Some points, each followed by its number:
[-2.  -0.5 -0.8  0.   0.7 -2.1  1.   0.4] 0
[ 1.  -0.8 -1.6 -0.6  0.8  0.4  0.1  1.2] 1
[-1.1 -1.1 -0.8 -0.2  0.1  0.  -0.1  0. ] 2
[ 0.   1.2  1.   0.6 -0.1 -0.5 -0.6  0.1] 3
[-0.7  1.4  1.4  1.  -0.7 -1.7  0.4 -0.1] 4
[-0.1  1.   0.8  0.7 -0.8 -0.6 -0.5  0.2] 5
[ 0.9  0.8 -1.2  0.5  0.9 -1.9  0.1  0.9] 6
[ 0.6 -0.6 -1.7 -1.8  1.3  2.3  0.3 -1.4] 7
[ 0.2  1.5  0.   0.6 -0.2 -0.7  0.1  0.3] 8
[-0.5  0.1  1.2  1.1 -0.5 -0.4 -0.9  0.3] 9
[ 0.4  0.5  0.9  1.  -0.8 -0.6 -0.3 -0.6] 10
[-0.1 -0.7  0.3 -0.2 -0.2  1.1 -0.3 -0.4] 11
[ 0.7 -0.3  0.8  0.  -1.1  1.  -1.4  0.5] 12
[-0.8 -0.4 -1.7 -0.5  1.1 -0.4 -0.3  0.6] 13
[-1.6  0.6  0.2  0.9 -0.1 -1.3 -0.3  0.4] 14
[ 0.2  0.6  0.1  1.1  0.7 -1.1  0.5  1.1] 15
[ 2.2  1.8  2.1  0.6  1.3  1.3 -1.  -1.2] 16
[-1.5  0.  -0.2  0.   0.2 -0.5 -0.3 -0.7] 17
New points follow, each followed by the numbers of its two nearest points above by angle, nearest first.
[ 0.7 -0.4 -0.7 -0.1 -0.2  0.3 -0.4  0.6] 1 12
[ 0.3 -0.1  0.5 -0.2 -0.3 -0.1 -0.4  0.4] 12 9
[ 2.1  0.8  0.8  1.7  0.   1.5 -0.8 -0.3] 16 12
[ 2.3  1.2  0.3  1.  -0.9  1.   0.5  0.4] 16 8
[ 1.1 -0.6  0.3  0.6 -1.5 -0.8 -0.1  2. ] 12 15
[-1.7 -0.8 -1.3 -0.8  0.4 -2.1  2.1  0.3] 0 2
[ 0.4 -1.2  0.8 -1.  -0.3  0.9 -0.7 -0.6] 11 12
[0.2 0.4 0.3 0.1 0.2 0.  0.1 0.1] 16 3
[ 0.1 -0.5  0.2  0.2 -1.8 -0.7 -1.9 -0.7] 12 10
[ 1.2 -2.6 -2.5 -1.4  1.8  3.   0.1  1. ] 1 7
[ 0.3  0.3 -0.1  0.   0.1  0.3 -0.1 -0.2] 16 7
